One turning vector, and how many ticks it has turned
The counts run from 0 to 521.
[135 163  76 175 123 114  92 137 125 115 108 101 181  90 107 159  98 118
 123 122  99 108 101 146 119 113 117 152 114 130 115 148 119 151 153 127
 170 144 141 113 186 123 151 117  79 158 161 114 125  66 147 134  97 109
 180 128 136 159 122  79 106 117 135 151 119 159 173 134] | 475
[130 131 134 152  77 126 121 169 165 122 104  90 159 112 133 179 159 141
 117 131  74 118 129 116 138 105 134 128 112  93 135 137 118 188 168 100
 138 101 181 140 106 142 105 118  90 104 129  97 108 153 149 134 127 175
  93 124 128 162 108  70 117 135 167 147 173 104 129 170] | 20
[141 118 128 129 129 157 127 136 129 149 133 202 136 109 103 138 109 114
 153 150 128 112 106 129  74  92  98 105  70 137 145 113 133  96 107 155
 134 118 110 139 133 116 157 125  44 133 177 141 175  86  67 176 105 116
  94  95 167 137 123 118 126 136 118 153 135 130 165 135] | 370
[113 103 148 157 112 138 138 133 155 154 137 166 160 135 129 131 160 143
 142 128 105 102 119 128 105 126 167 137  93 103 133 101 122 122 168 143
 176  90 147 132 147 153 134 107  77 128 122  91 123 138  75 127 112 187
  65 104 132 165 140 140 115 159 196 133 158 103 112 147] | 454
[ 80  60 154 107 100 155 140 139 126  97 124 108  92 150 146 130 150 162
 127 141 122 125 159 102 140 122 106 154 110 126 149 127 172 163 163 108
 123 107 164 113 106 139 106 118 119 119 117 127 139 155 150 125 144 150
  88 115 125 143 104 116 144 210 144 146 201  76 131 141] | 259
[117 120 132 151 129 170 119 150 144 138 115 178 124 123 104 127 136 152
 153 136  80 100 129  95 113  91 112 108  86 116 132 131 135 115 168 113
 158  79 137 142 129 156 145 143  89 106 145 133 180 134  71 194 119 133
  66  92 166 134 105 110 123 159 120 168 148  92 122 144] | 507
[ 96  64 142  95  82 166 133 132 118  90 131 117  82 126 142 129 134 147
 133 141 141 146 136  92 102  86  67 121  94 137 147 117 165 141 130 132
 105 110 148 126 103 115 140 122  99 114 163 120 181 127 127 159 134 130
  90  90 134 145  92 130 139 181 117 169 184 102 166 135] | 190
[110 122 140 139  73 124 137 133 155 102 113  79 160 127 144 181 174 145
 114 130 117 103 141 110 129 135 144 134 126 137 122 132 134 177 162 124
 135  88 168 116 123 123  86 128 100 112 133  91 117 132 161 122 113 172
 101 111 120 161  97 115 155 152 184 136 186 111 144 168] | 21
[149 173  89 153 110 109 112 145 128 148  78 114 171  81 101 193 108 117
 128 129  90 126 115 126 109 119 103 139 106 138 124 136 122 148 147  88
 162 118 140 132 166 131 145 129  71 148 152 133 136  70 161 160 118 110
 183 130 127 166 139  68 121  87 128 151 129 157 148 152] | 476
[119 118  95 113 107  96 130 124  90 109  74  74 113  99 114 178 137 133
 118 132 146 124 161 121 151 149 132 175 146 136 107 149 173 156 129  95
 147 134 151  86 148 121  98 109 135 159 122 129 100  95 195 124 111 122
 165 118  86 165 140  72 133 153 153 145 188 136 140 158] | 411
[108  69 142  75 113 112 138 128  92 132  88 136  92 110 128 152 113 141
 151 160 173 151 183 111 125 129 114 125 107 155 139 114 200 144  95  98
 124 135 131 110 102 145 106 120  83 153 107 167 153  92 167 149 137  93
 129 102 126 141 139 126 173 163 103 135 192 118 116 149] | 243
[127 158 120 164 120 103 145 176 131 152 106 118 178  82  97 152 134 115
 148 153 103 130 110 177 100 142 179 120 117  90 123 122 140 132 165 125
 175 146 143 124 113 138 121 138  91 155 160  78  95  81 121 119 109 170
 127 147 142 152 152  98 136 101 190 120 115 140 162 140] | 468
[117 125 100 155 131 131 128 144  99 143 137 115 138 107 106 137 140 126
 121 143 145  97 112 168 111 140 170 176 137 114 109 160 151  92 131 157
 155 161 146  96 157 124 113 101 133 171 153  94  76  88 116  92  68 165
 142 132 116 159 151 102 131 157 182 121 140 130 177 117] | 283
[123 114 117 104 120  96 135 151  84 130  72  94 102  81  95 158 104 134
 123 153 134 139 130 153 134 142 111 148 115 141 134 145 188 145 113  90
 137 163 137 106 114 132 124 121 130 166 143 127 104  73 183 129 122 100
 189 138 128 155 152  71 150 124 126 155 156 150 155 131] | 480
[115  79 121  97 109 145 120 103  85 104 109 119  94 114 121 145 114 147
 124 138 146 117 154  92 130 104  68 131 110 181 117 112 178 125 107 114
 132 114 134 101 149 123 139 119  81 151 131 167 194  82 145 168 131  74
 132  77 129 132 110 119 136 167  95 168 166 118 151 134] | 494
[ 77  83 180 121 130 149 143 163 114 118 143 139  90 115 131  99 117 145
 147 153 120 152 106 166  96 112 131 131  84  93 181  96 180 113 163 126
 138 158 141 127  91 157 140 118 118 150 146 119 143 125 101 123 147 163
  98 158 170 149 125 122 134 166 144 125 143 105 152  97] | 382
[146 123 123 112 140  87 146 139 102 182  86 173 155 103  96 158 119 111
 143 175 171 121 159 136 115 159 168 121 112 142 117 111 176 122 104 102
 156 124 105  95 128 146 105 130  74 163 123 148 144  61 125 152  95 104
 132 102 115 134 163 134 167 132 142 118 151 130 125 146] | 485
[143 140  67 140 158 156 116 157 109 158 120 169 130  74  81 140 101 125
 144 153 111 110 124 138 133 122 122 136 120 109 112 176 143  86 113 124
 134 154 107 127 143 122 147 119 105 180 182 152 144  68 104 159  78  86
 148 110 151 136 142  59 125 128 103 145 119 118 174 119] | 421
[161 146  82 152 153  99 126 132 125 181  92 166 170 102  83 167 122 111
 142 150 139  86 154 133 133 150 176 128 123 131  90 149 143 113 119 122
 173 104 108  98 155 134 108 128  66 169 133 135 131  56 102 146  86 108
 135 111 114 150 149 103 138 121 151 128 141 128 123 167] | 165
[ 82  76 157 133 121 170 148 137 114 127 144 155  81 135 109 104 157 145
 143 147 112 121 104 142  96 107 138 127  98 102 149 112 153  72 154 159
 153 102 140 115 114 143 141 120 115 132 155 101 147 136  77 130  95 175
  80 117 140 143 120 139 122 197 184 139 159  95 167 107] | 198
[147 111 125 109 125 125 156 140 102 189  94 207 106  89  89 151 111 114
 164 155 150 137 127 130  77 130 125 100  92 125 130 130 144  77  95 147
 126 125 100 125  98 116 126 127  74 149 173 124 142  85 108 164  86 135
 114 108 135 150 155 117 158 128 125 135 133 139 155 136] | 113
[131 137  94 162 113 114 137 126  78 134  93 118 135  98  89 162 147 121
 116 128 120  98  97 158  99 151 147 138 131 143 113 125 154  76 153 146
 195 121 127  76 178 128 146 132 119 165 155  81 124  81 114 119  80 152
 164 121 111 163 139 124 115 125 187 135 137 140 171 125] | 471
[136  98 144  87 133  89 160 147  72 156  88 157 103  90  90 147 111 119
 157 168 178 149 136 161  92 145 134 135 111 128 144 125 196 103  85 107
 129 174 120 114  95 120 125 109  90 183 147 129  96  84 130 133 104 128
 146 132 136 147 164  96 163 123 138 133 156 132 142 142] | 297
[ 79 110 157 158 125 143 130 153 159 126 145 158 163 132 130 107 155 124
 148 152 107 115 115 143  96 104 156 124  84 105 148  68 147 115 170 138
 178 114 132 122 128 154 142 130  69 130 145 104 166 108  68 140 140 157
  76 129 150 136 115 166 120 155 161 119 129 102 146  98] | 385
[149 121  72 126 136 127 113 128  80 175  69 154  97  98  84 166 117 137
 130 134 128 116 149 124 121 135 105 157 114 133 118 176 137  92 108 107
 144 127 123 113 168 125 140 122 123 159 146 146 132  80 137 164  70  99
 160  99 106 146 156  55 116 131 113 164 154 126 152 136] | 168
[123  87 135 123 114 160 137 129 143 159 100 161 124 147 130 136 154 152
 136 128  92  94 149  84 119 110 104 133  88 129 134 122 136 115 148 101
 146  69 143 131 139 143 146 127  78 117 126 136 171 147  95 170 128 141
  71  91 136 149 115 109  99 178 126 155 197  92  94 158] | 508
[ 82  59 166  92 142 129 152 149  98 124 127 156  87 124 130 102 108 155
 160 168 147 156 155 137 109 133 133 152  91 117 172 105 201 121 131  93
 122 156 127 122  90 161 126 115 107 153 105 146 138 117 126 128 148 125
 102 150 153 133 149 123 157 192 139 136 165 102 133 123] | 313
[113  83 124  95  92 134 133 101  86 105 109 131 108 101 118 158  99 132
 128 136 147 141 126 113  94 102  73 146 104 180 141  84 190 134 101 141
 123 127 127 108 154 108 140 107  69 134 149 144 163  70 147 155 130  88
 150  99 126 144 121 130 144 147  99 153 163 131 160 139] | 53
[104 160  76 173 117 140 104 160 124  81 109  51 169  95 117 172 127 131
 118 132  95 108 119 140 145 130 124 155 122 115 123 156 134 167 162 109
 171 135 155 105 163 133 123 132 130 143 158 106 118  93 171 125 125 128
 168 133 134 150 112  75 120 140 144 151 129 138 173 121] | 155
[124 124 128 114 133 154 123 133 127 147 157 201 164 106 119 122  95 122
 149 145 148 115 125 135 101  96 149 127  96 125 124 101 136 110 100 147
 137 149 100 154 146 114 129 105  28 158 145 157 157  65  75 140 113 117
  89  91 177 144 126 138 141 161 111 131 135 132 159 119] | 369
[101 107 138 105 163 137 129 164 121 143 140 191 150 115 131 113 101 133
 170 180 149 127 169 118 130 112 176 128  93  88 136 127 176 128 119 109
 136 147 114 132 101 161 107 109  63 164 121 168 150  90 103 142 140  98
  85 118 172 134 128 110 166 168 115 111 165 104 125 119] | 247
